Each row is where one point has got to under a steady rotation. How many ticks took it there?
The counts run from 0 to 1048.
[ 12   8  35  19  15   5  10  -2   3 -37 -14 -21  14   1  11  -3  20  -5
 -16 -26 -43   6   5 -18  28   8  15  16  16  43 -16 -13  14   0   1 -31
  30   3  10 -25  -3 -41 -42  30  -4  25  19  59 -29  -3 -24  34   7  19
  10  15  51 -59  43 -15  -8   6  -9  22  -4 -27  25  27 -52   5  -9 -20
 -12   6 -17  40]	269
[  3 -21 -29  64  -9  10   0  16  65 -16 -19  -6   1  10 -62 -15  -5  -3
  -7 -22 -48  14 -12  -9  -4 -12   6  23  32  -4   3 -50  14  31   5   5
   6  32  -3  20   6 -40   4  -9  17 -17  13  41 -16 -16 -23  55 -10  21
 -12  32  25 -24  22 -18  10 -20   5  39   9 -23  36  13  -3  14 -30  -2
  29  24 -27  20]	299
[-41  21   4  56  37  19   2  -4  -4   9  -4  37  54 -24 -38 -27  21 -12
  20  29 -14  12 -12  10  25 -37  29  12 -13   9   7   4 -26 -15  -3  -9
  -2   4 -38   4  12   7 -21  31 -14 -13 -33  53 -41 -17   2  36 -14   4
 -20  -7  -9 -50  24  11  -7  -4   3  48  -2   9  22 -19 -38 -10 -40 -23
  10 -27 -30 -17]	829
[-29 -10 -23  27  40  20 -19  51  11   9 -21 -14  32  20 -17 -57  -2 -20
   5 -11 -49  11  13   5  54 -43  -1  29  -6   4   0 -20  35  31 -11  12
   7  55   9   2  12 -34 -26  30  21   7  17  30 -39 -12  24  59  19 -18
  -4   6  47 -34  32 -38  12  -4   5  29   5 -36   6  28 -13  10 -35  -2
  10   0 -29  17]	108
[-29   1  31  32  17  22   5  -3  26 -58  11   2  -3 -11  11 -11  25  -8
 -10   5 -34  14  -6   4  16 -12  10  21   1  27   1 -10  14  28  35 -20
  16  14  15 -18   7 -57 -38  29 -12 -27  32  42 -10 -41 -20  75  -3  33
  11  12  10 -47  22  -3 -18  -7  -2  42  19 -34  18  30 -59  16 -16   2
   0  26   8  32]	913
[-10  18  -3  31  19  17  -7 -15 -10  19  -9  33  32  -8 -42 -15  13  -2
  16  33 -23  11 -43   7  20 -22   6  -2  17  16   1  24 -18 -54  -2 -15
 -23  41 -36 -18  21   2   9   6  -8 -13 -22  50 -32 -25   9  13  -3   6
 -29  21  -6 -45  34 -11 -19  -1   2  26 -26  11  49 -28 -22  -4 -45 -35
  28 -49 -50   9]	822
[ 42  -1 -13  23  -5   2  -6  -6  46  -2 -32 -48  26   5 -32  -2   9  18
   8  17 -39   6 -37 -13  33 -20  35   9  28  -9 -14 -25 -16 -22 -18 -44
  -5 -25 -34 -20  -7 -52 -30 -22  32  -1   6  60 -32 -21  15  26  10 -17
 -11  12  24 -57  34  -8 -15 -13 -27 -13  14 -10   2   5 -24 -25  -6 -49
  30  -9 -29   8]	660
[ -7   6 -11  72  -9  32 -13  -6  13  12 -13  12  25  -1 -41 -27  -6 -10
   5   6 -26   6  -1   0  12 -24  26  23  -4 -16  -4 -20  -5   5  29 -19
  -2 -30 -23  22  12 -22   9  22  -8 -42 -39  19 -65  -2  -4  37  10  35
 -23   3  10 -79  29  22   2  -8  22  40  10  -8  11  -7 -21 -12 -30 -41
  25  -4 -38  20]	952
[ 20  27  35   1  26  17  -5 -28   2 -18  -4   8  36 -21   5  18  13 -19
  16   7  -9  19 -30  -1  39 -38   4   2  22   9 -32  -4 -41 -47 -13 -16
  -7  14 -37 -35  -4 -22 -29   8  -5  17  -6  80 -17 -13 -16  14  13 -13
  -8   1  10 -69  34  11 -34 -29 -13  -4   0 -20  23  -1 -39 -15 -36 -28
  20 -59 -17   8]	209
[ -2 -26 -19   0  24  14 -17  -2  38 -14 -19 -48  31   0 -56 -31  -8  27
   9  24 -39  -6   0  -5  16 -18   3  21  -7   8   7  -6  15  -3 -32 -16
  16  -3 -15 -11  -4   5 -37   4  33  19  -3  35 -36 -17  23  69 -21 -24
 -24  47  38 -61  35 -18  12   4 -28  30   9  -2  16 -12 -18  -8  10 -29
  50 -13 -23  16]	41
[-10  18  -4  28  21  25   7   9 -18   3  -4  24  18 -20  34  -2  24 -15
  -1  -6 -43   7 -10  -4  52 -41   6  24  15  17 -35  -8  -3 -22  33 -31
 -41  14   3  -9   8 -47  -9  25 -30 -15  39  63 -32  -7   3   9  37   9
  -8   5  27 -36  37  -4 -36 -18  32  17 -36 -39  15  -6 -44 -22 -53  -2
 -10 -23 -24  43]	889
[  5   7  44  42  -3 -11  15 -15   1  -6  -9  23  21   7 -21 -25  -5  -7
  34 -10 -17  17 -19   7  25 -15  -4   1  16   9 -31   9 -28  16  33  -8
  25  41 -19 -28  13 -61  -7  14   6  -4  -6  15 -35  -4 -22  28   2  29
 -18  -3  16 -81  57  15 -10  27   2  44  19 -11  50  35 -38  24 -26 -53
  10  17 -41  -3]	143
[  2 -10  13  43 -14  26   1 -19  43 -34   0   1  -1   4 -19 -14   4  14
  25  27 -14   9  -7  11  26 -22  13  21  13 -15 -17 -15 -22  29  29 -30
   8 -15 -17   5   5 -50   5  10 -11 -42  -3  10 -40 -50 -13  60   5  45
 -18   0  -4 -72  24  25 -12 -10   3  51  35 -33   8   8 -43   8 -21 -17
   9  20 -24  17]	155
[-10  -5  25   5  44  10   3   4 -22   1 -17  13  36 -30  16 -23  20   6
  27  36 -21   1 -14  15  58 -31  26  21  -3  11 -36  26 -14 -31   3 -31
 -11 -12   4 -33   7 -33 -33  23 -13   2  33  45 -36 -11  28   4  24 -11
 -19  -5  31 -56  42   3 -30  10  13  10 -16 -18   4 -15 -56 -31 -27 -34
  -4 -24 -19  18]	394
[  4  12  -9 -24  -7  27  -3 -10  -1   7 -10  36  56 -27 -37 -12 -10  13
  24  23  -8   4 -19   5  27 -41 -31  -8  24 -14 -22   2 -16 -32  -3  -3
 -30  57 -29   5  34 -11   6  -2   9  12   8  40 -16 -16   6  33   6  -6
 -20   5  17 -55  32   1 -25 -12   2  52 -15 -12  44 -24 -26  -1 -43 -20
  28 -47 -55  14]	369
[ 21  -6  21   9   7   4  -5 -10  32 -26   5 -26 -18  10   9 -13  13 -10
  14  19 -40  18 -52  -5   4 -10  17  -2  23  20 -12  12  -1 -18  12 -38
 -18  42  -5 -52   1 -36 -19 -13 -23 -10  -5  59 -21 -61  -8  43  16  14
   8  50  -4 -55  54  -8 -52  -5 -15  10  16 -34  29  17 -22  -2   6 -17
  22 -17 -14  -3]	472
[ 16 -11 -38  35 -22  35 -24  -3  53 -11  -4 -28  13   7 -39   2   2  18
 -12   1 -42  13 -18 -12   3 -21  16  24  35 -17  -2 -32   0 -24  16 -37
 -44 -11 -18   7   5 -28 -12 -20   4 -33  -1  64 -20 -27 -13  48   7  19
 -24  40  10 -31  18 -14 -20 -26   3  -5  -3 -32  26 -16 -18 -23 -27 -31
  27 -18 -27  48]	808
[-18 -18  -4  52  -2  20 -17  16  23 -14  -3  36   7  21 -36 -26  -2   1
  25   6 -20  14  -2  18  20 -44   3  18  25 -19 -19 -12 -17  33  28   7
  -5  44 -19  -2  18 -45  19  -2  16 -42  -2   8 -22 -41 -17  59  12  35
 -16   5  23 -58  36   0   5  -6  22  27  24 -27  40  11 -16  17 -51 -12
  14   9 -46  16]	296
[ 25 -15 -24  22   1  13 -16  24  18  -3 -12 -55  -1  25 -21 -43 -22  -3
  -3 -11 -64  15  -2 -13  11 -11   1  10  -1  11  -6 -16  36  -5  11 -24
 -10  20  18  -3  14 -39 -24  10  -5  -7  -6  36 -56 -13  15  55  11  -2
  -9  59  21 -37  51 -48 -16  18 -15  14   3 -42  14  17   7  -4   3 -25
  35 -10 -20  29]	617
[ -4  17   7  52   8  14   2   6  -5 -24   8 -32  18   2   3 -22  10 -17
 -41 -22 -62  21   2 -25   9   0  29  23  11  34   3 -30  28 -21  28 -28
  -4  -6  14  -6  14 -41 -28  40 -25 -11  10  69 -51   0 -17  38  10  29
  12  34  17 -34  38 -30 -13  12  -6  23 -25 -32  19  23 -30 -10 -21 -25
  -1  16 -17  49]	765
[ 17  -7  -7 -17  27   9   0  17  31   8 -37   5  43 -20 -11 -24 -10 -14
  35  -1 -19   8   3   7  57 -46 -19  15  -4 -13 -47 -13  -8  17 -21  29
  28  51 -11 -21  10 -21 -24  -5  40  44  15  35 -11   1   8  32   7 -46
 -35  18  47 -71  40  -1   2   2 -12  23  16 -24   8  13  -3  -7 -23 -28
  46 -26 -22  -9]	861
[-47  11  24  39  32   6  17  24 -17  -2   2  47  32 -35   3 -22  13 -29
   4  19 -34  10  14  10  28 -28  -4  26 -19  33 -11   1 -22   6  28   5
  -3  35   3   2  26 -41 -20  38 -25   8  24  36 -34  -5 -12  24  -2  10
 -15   8  15 -43  22  12 -16  22  19  71 -15 -15  19  12 -50   2 -46  -8
   1  10 -14   5]	259
[  3  -9  -5 -28  28  35 -11 -10  20  -1 -18   1  54  -1  -9 -27  -2  18
  31  15 -14  -8   8  15  67 -37 -19  18  14 -21 -28  -6   9   1   4  -4
   4   5 -15   6  11  -7  -9  19  11   6  11  18 -21 -27  34  65  24 -12
 -10 -14  40 -77  22   9  -7 -30   3  49  14 -33  -9 -13 -37   5 -15 -11
  18 -37 -45  30]	229
[ 18   4  29  49   3 -13  11  -7  18  -4 -31  -3  10  11 -37 -40 -14  -1
  30 -22 -26  15  -9   5  27 -19   8  17   6   4 -21  -2 -15  30  14   0
  37  11 -18 -19  12 -70  -5  24  12   5   1  22 -46   2 -23  17  11  14
  -4 -16  27 -81  60  12   8  25   7  26  10   2  28  45 -22   9 -21 -55
  18  26 -53 -12]	144
[  1   2   8  45  12  -1 -10  13  29 -18  -8   8  16   3 -34 -26  -9 -14
  22   3 -17  25 -18  28  26 -64  34  13   2 -27  -8 -11 -36  33  -7   3
  22  11 -23 -18  14 -64 -15  12  38 -19  -6  24 -46 -26 -20  42  24  20
 -16  -9   6 -63  24   9  16  10  -8  11  46  -5  12  42 -21   1 -35 -49
  19  30 -28 -18]	787
[ -4   3  21  11  34  22 -12 -16 -16  -2   1  11  33 -28  10   7  18  -1
   7  22 -30   7 -12  -2  14 -29 -15   7  -8  31 -33  25  -8 -49  -1 -10
 -25  17  -2 -37   1   6 -27  21 -23  24   4  73  -8  -3  -9  10  13 -13
 -19  38  24 -56  46  -8 -21  10   0  11 -27 -21  42 -24 -43 -33 -38 -25
  26 -58 -13  38]	699
[ -1 -33 -28  20  45   4 -17  36   6   6 -23  11  32  -9 -34 -24  -4   6
  10   0 -41  14  -1   9  37 -55  -8  16 -20  15 -36  17   5  -4 -32  16
  -3  45   9 -25  16  -8 -32  -6  28  42  17  37 -15  10  10  27   1 -37
 -34  40  50 -43  54 -29  24  19   1  -5 -11  -8  29  -3  -8 -17 -34 -24
  41 -26 -25  16]	555
[-10  10  16  53  24 -12   1 -11  -8  22 -19  18  17 -11 -27 -34   2 -22
  31  23 -12  16 -37   2  15 -25  14   3 -11  23 -12  28 -33 -11   8 -19
   0  26 -25 -32  16 -30  -7  19 -16  -1 -41  37 -63 -26   2  17  -3   6
 -29  29 -17 -74  61  16 -29  25  -1  39  14  10  38   6  -4 -13 -24 -48
  25 -28 -29 -32]	327
[ -2  10  -9  11  27  17   2   1  32   2 -26  36  53 -44 -12  -6  12 -31
  43  22  -4  11  -9  21  36 -60   3  22   4 -31 -22 -21 -41  22  -8  15
  19  20 -30   6   9 -31 -20   3  16  12  17  48 -13 -21  -3  38   4 -10
 -35 -10  17 -70  20  37  -9 -21   4  53  24  -4  -6   6 -21  -8 -31 -19
  31 -13 -23 -24]	217
[  2 -17 -23 -10  33  36 -13  12  13   6 -32 -22  49  -2 -17 -31   1   6
  22   5 -30 -12   4   8  66 -43 -10  29   4 -23 -21 -25  18  11 -17   6
  17   3 -15  25  -1 -14 -21   7  22  12  13  21 -31 -13  31  50  23 -32
 -17  -4  49 -71  20  -2   7 -24  -3  36   6 -32 -21  -6 -22 -10 -18 -16
  17 -27 -29  25]	230
[-16 -15 -21  13  16  18 -12  16  36 -14 -25 -15  53  15 -57 -15  27  19
 -19   4 -39   0 -29  -7  17  -5  -8   6  26  19   3 -15  17 -27 -35 -18
  -5  39 -22  -1   8   1 -20   4  24  17  11  50  -4 -21  24  64 -29 -23
  -9  22  33 -30  16 -39   6 -20 -18  20 -13  -7  37 -17 -28   0 -15 -24
  24 -26 -47  28]	679
[ 22  23  -1  40   6  12  -2  14  -9 -11  -9 -23   3  -1   8 -13  -1  -9
 -25 -26 -57  15  -2 -19  14 -17  17  12  17  27 -24 -17  12 -23  14 -21
 -20   1  24 -29   4 -59 -31  19  -9   0  25  63 -40  14 -25  -1  28  15
   3  47  38 -38  46 -40  -8  18   1 -12 -30 -34  44  29 -28 -27 -28 -31
  12   6  -9  40]	128
[  7 -22 -29  61 -12  13 -19  37  30  -6 -14  16   5   0 -51 -27 -20 -13
  23   4 -39  21   1  14  15 -61   6  16  -1 -26 -19  -7 -29  32  25  17
 -16  27  -3  -7  22 -59  10 -15  10 -18   3  17 -35  -5 -31  35  24  13
 -29  33  11 -47  32  -1   6  25  17   3  25 -26  33  14   4  -8 -55 -26
  45  22 -27  -3]	934
[ 16  21  25  -9  20  13   8 -38  -1   1  -8   5  28 -29   1   4   1 -11
  25  31 -15   7 -17  -1  31 -26 -10  11 -14   0 -30  15 -39 -33   7 -20
   1  -8 -20 -34   6  -5 -36  17 -12  14 -14  56 -42  -5  -4   5  14  -5
 -22  18   0 -95  52  38 -34  22  -8  27   1  -4  17 -18 -29 -26 -11 -45
  35 -49 -24  -1]	204
